128 stands for zero in the data rows.
Here are some numbered points:
123 127 104 73 96 130 177 157 134 111 127 147 149 139 159 126 112 110 135 156 154 133 134 120 125 128 127 124 101 47 0
198 159 120 52 70 142 182 155 75 62 108 147 185 165 148 110 83 78 138 154 154 125 96 112 132 150 187 147 122 53 1
74 137 172 236 164 101 58 128 183 176 144 85 81 95 88 130 124 80 43 90 146 179 158 119 155 164 199 132 115 129 2
64 85 105 81 114 141 173 153 147 136 141 144 142 135 135 139 114 126 168 154 139 130 136 140 111 113 82 124 107 51 3
124 106 118 124 152 144 122 115 114 123 126 120 128 125 122 123 153 191 173 125 94 109 116 147 133 98 56 119 150 178 4
142 114 121 109 139 124 122 115 110 124 146 141 126 122 149 141 160 161 163 134 107 102 115 135 117 111 56 115 149 186 5
135 124 122 115 125 130 144 147 145 118 104 127 136 134 132 103 96 100 118 136 150 142 127 120 115 144 176 144 121 88 6
115 123 132 154 155 126 90 104 127 149 132 125 115 123 122 147 148 156 133 116 98 124 142 140 131 112 97 119 144 166 7
92 119 113 123 144 123 132 121 123 119 129 158 130 125 134 145 158 174 157 138 101 104 131 142 124 110 82 114 121 142 8
125 120 95 64 92 143 188 170 122 107 120 137 159 148 151 104 94 97 143 162 167 141 130 121 128 133 137 126 104 22 9
197 183 129 113 121 111 97 103 98 102 131 150 162 139 155 145 164 171 142 125 86 92 107 123 114 112 87 124 137 207 10
87 132 167 250 162 97 48 117 189 188 131 81 86 103 99 120 128 100 50 81 142 175 171 126 130 156 183 137 117 134 11
78 110 154 215 150 133 99 145 189 184 112 48 56 113 78 105 93 80 76 110 160 179 153 122 123 151 215 159 129 87 12
117 96 111 89 135 150 154 134 106 114 126 142 142 131 139 137 132 159 170 140 121 108 121 141 113 106 91 124 117 133 13
142 112 119 130 135 137 106 102 112 125 126 137 127 134 132 141 156 189 166 120 91 102 113 144 131 96 71 116 145 216 14
94 108 109 98 123 136 151 136 128 130 140 144 139 135 138 141 129 141 162 146 125 117 127 137 116 112 78 124 121 98 15
160 125 124 118 141 133 128 102 105 113 116 155 148 138 132 131 157 168 159 119 89 90 109 128 121 104 86 120 152 215 16
64 83 105 82 117 140 169 150 139 136 141 146 142 133 140 137 120 133 169 153 136 126 138 139 117 113 85 120 107 61 17
134 130 118 110 110 136 156 151 145 115 114 122 136 131 124 115 105 89 114 144 161 140 120 123 118 147 180 137 111 67 18
80 132 172 238 145 93 73 118 196 184 143 79 81 95 87 136 128 87 53 85 143 181 168 120 147 156 195 130 124 124 19
164 128 110 54 99 136 176 150 109 104 115 148 166 139 165 121 105 106 144 150 158 116 110 115 135 138 140 136 110 63 20
107 87 101 93 134 143 143 137 131 132 136 131 130 129 139 133 135 149 159 145 123 113 131 143 136 112 85 122 116 127 21
119 96 106 62 91 155 196 156 127 114 125 140 143 144 142 105 102 107 161 156 160 129 128 131 143 117 118 128 109 32 22
157 151 117 119 142 128 108 100 90 111 133 145 136 135 152 146 160 172 145 127 93 95 115 133 123 108 81 126 147 198 23
125 95 124 140 146 130 104 102 120 130 153 143 141 131 109 148 160 195 154 118 87 110 120 139 119 96 51 105 151 217 24
179 128 109 75 117 153 187 150 89 98 102 137 144 145 137 100 115 138 169 156 130 104 99 125 128 116 111 131 125 102 25
255 208 137 124 109 125 109 91 43 68 114 142 176 142 144 138 145 143 137 104 94 101 78 110 141 125 117 139 160 248 26
188 188 133 124 120 115 113 103 82 86 121 143 144 131 139 157 156 173 150 122 89 96 100 120 137 118 84 125 154 218 27
36 137 180 234 141 114 87 130 162 189 161 85 61 88 102 146 121 86 68 100 147 165 156 138 145 132 154 141 121 115 28
114 97 106 64 101 143 177 150 125 103 137 147 147 141 148 119 116 131 155 159 135 117 121 130 123 111 104 131 120 96 29
125 126 161 236 176 96 40 111 188 209 121 66 87 112 87 113 128 100 62 84 130 179 174 126 121 150 189 131 127 146 30
119 130 121 102 119 114 140 123 146 123 137 159 130 120 159 157 154 148 136 138 120 111 140 123 121 113 90 120 109 125 31
226 184 125 79 97 139 157 131 70 78 110 147 167 152 141 113 110 114 133 139 123 108 89 115 135 138 151 136 134 141 32
116 125 122 113 132 129 124 109 114 110 132 140 132 122 145 138 158 167 152 135 112 106 121 139 129 115 78 122 140 169 33
145 114 122 127 145 135 110 105 96 124 123 136 141 130 133 145 154 193 160 122 89 106 112 146 136 95 49 112 156 200 34
95 136 163 244 170 97 47 122 199 196 128 73 80 110 75 123 124 93 61 84 134 174 161 121 133 164 190 131 128 134 35
126 116 107 80 103 143 154 136 118 112 120 144 150 136 149 119 126 139 154 152 140 120 112 130 125 126 119 123 124 86 36
New points follow, each followed by the number of its nearest point above by angle.
214 165 113 64 84 158 186 143 75 65 89 140 161 153 124 101 92 109 148 155 132 112 100 123 135 131 145 151 136 119 32
207 186 128 130 124 125 105 97 74 98 115 149 151 140 134 150 154 161 136 118 82 91 99 127 130 118 98 129 162 220 27
216 168 118 82 94 145 163 129 78 67 96 148 163 150 135 112 115 119 143 144 120 103 103 119 138 131 131 143 141 147 32
127 108 108 105 134 141 148 135 122 123 127 134 133 129 136 118 128 158 165 140 114 114 131 138 117 109 92 123 126 132 13
126 155 158 163 124 123 129 139 138 135 123 98 93 114 93 114 105 87 91 119 156 154 123 119 130 148 180 142 139 130 12
172 173 114 59 73 143 188 146 84 75 104 158 177 149 177 120 100 85 120 157 147 119 92 104 141 157 188 135 116 63 1
121 99 115 117 142 142 123 116 109 123 123 138 138 130 127 134 147 183 165 131 98 111 118 144 136 98 60 115 148 173 4
109 93 107 64 104 151 183 152 125 119 130 142 143 137 142 116 113 119 162 156 151 128 134 130 139 113 104 125 107 45 22
138 131 140 164 153 119 90 108 116 128 125 127 122 121 126 137 149 149 136 114 113 119 128 125 120 121 112 130 139 182 7
81 130 174 228 142 121 115 143 179 167 130 84 64 93 61 94 94 64 55 107 169 187 145 114 144 168 229 138 119 99 12
59 115 166 214 154 129 97 131 179 193 141 59 59 106 97 118 101 82 84 111 158 174 148 127 117 136 190 150 131 85 12
114 138 115 59 105 123 150 137 133 102 117 160 152 130 183 146 146 144 147 152 133 113 140 121 134 111 115 115 102 89 36
128 124 116 72 99 143 159 140 112 102 110 147 145 134 157 126 118 125 153 149 138 117 120 122 139 127 120 132 123 107 36
119 147 157 175 133 133 125 132 139 142 122 90 91 108 89 109 102 99 100 119 146 154 128 120 129 146 173 143 140 135 12
96 122 165 222 155 116 92 139 189 178 125 73 72 107 74 95 104 75 55 104 163 179 153 116 129 161 206 146 122 100 12
226 182 118 48 82 147 186 151 77 73 104 147 172 155 153 105 90 88 126 156 141 116 87 109 141 148 170 141 119 89 1
108 125 165 218 151 122 110 154 189 166 112 69 76 108 61 75 95 61 48 107 174 182 149 111 133 171 223 149 116 94 12
126 160 128 93 112 66 109 122 132 118 123 183 160 141 192 200 153 121 105 135 140 114 128 99 120 139 146 114 104 123 31
237 194 117 76 110 139 154 125 64 64 105 136 161 154 140 119 107 133 160 140 118 94 80 117 128 122 162 139 159 149 32
242 209 127 80 109 134 151 121 56 70 91 148 168 150 146 123 124 130 146 127 101 100 71 108 119 134 144 147 166 169 32
105 94 112 86 133 128 152 134 117 113 131 154 142 130 159 134 137 148 149 152 130 117 141 132 118 115 87 112 125 102 15
118 129 136 169 146 119 104 109 135 136 140 110 109 125 111 140 140 150 132 117 108 121 136 133 130 113 115 125 138 186 7
169 137 113 55 87 145 180 152 88 78 111 144 175 155 147 109 91 95 149 156 153 125 109 120 127 137 165 139 120 66 1
142 107 99 50 93 161 188 169 113 98 129 135 161 152 139 95 90 92 150 157 168 137 117 124 122 139 156 135 93 37 9
221 164 117 65 95 155 181 142 63 55 97 136 175 157 130 111 101 112 143 142 134 101 80 111 137 140 176 151 150 104 32
205 173 124 79 86 137 153 135 70 72 107 145 175 158 144 122 106 106 136 141 129 115 97 116 134 142 158 141 137 111 32
107 108 134 162 157 130 91 109 140 155 130 123 111 116 116 133 149 152 140 114 115 124 142 133 119 112 94 129 136 164 7
121 112 110 92 138 140 134 124 109 124 127 140 130 132 135 139 143 157 160 138 110 114 132 140 133 108 84 117 138 138 13
120 92 102 87 121 154 165 141 118 102 113 143 148 141 125 107 120 143 165 149 125 120 116 135 132 115 108 130 129 111 29
57 105 166 207 145 136 112 144 169 184 137 50 51 109 107 114 93 78 98 118 156 166 142 129 113 132 189 161 141 78 12
239 188 135 135 120 120 98 94 62 90 123 136 170 147 139 135 148 154 146 106 76 87 93 125 131 114 123 134 170 231 26
148 132 99 58 89 138 180 153 122 87 118 155 166 142 148 132 110 99 141 162 159 118 103 128 117 139 160 132 104 57 20
125 104 107 59 96 146 191 156 117 100 131 138 156 146 148 110 105 127 154 163 133 118 115 131 118 112 115 132 122 93 29
167 131 115 74 103 138 168 134 100 89 122 141 164 148 144 119 116 135 150 146 120 112 103 126 123 116 119 135 134 140 25
232 189 141 124 106 125 105 91 67 85 93 156 177 144 133 138 147 160 142 108 82 86 95 109 142 128 123 134 167 229 26
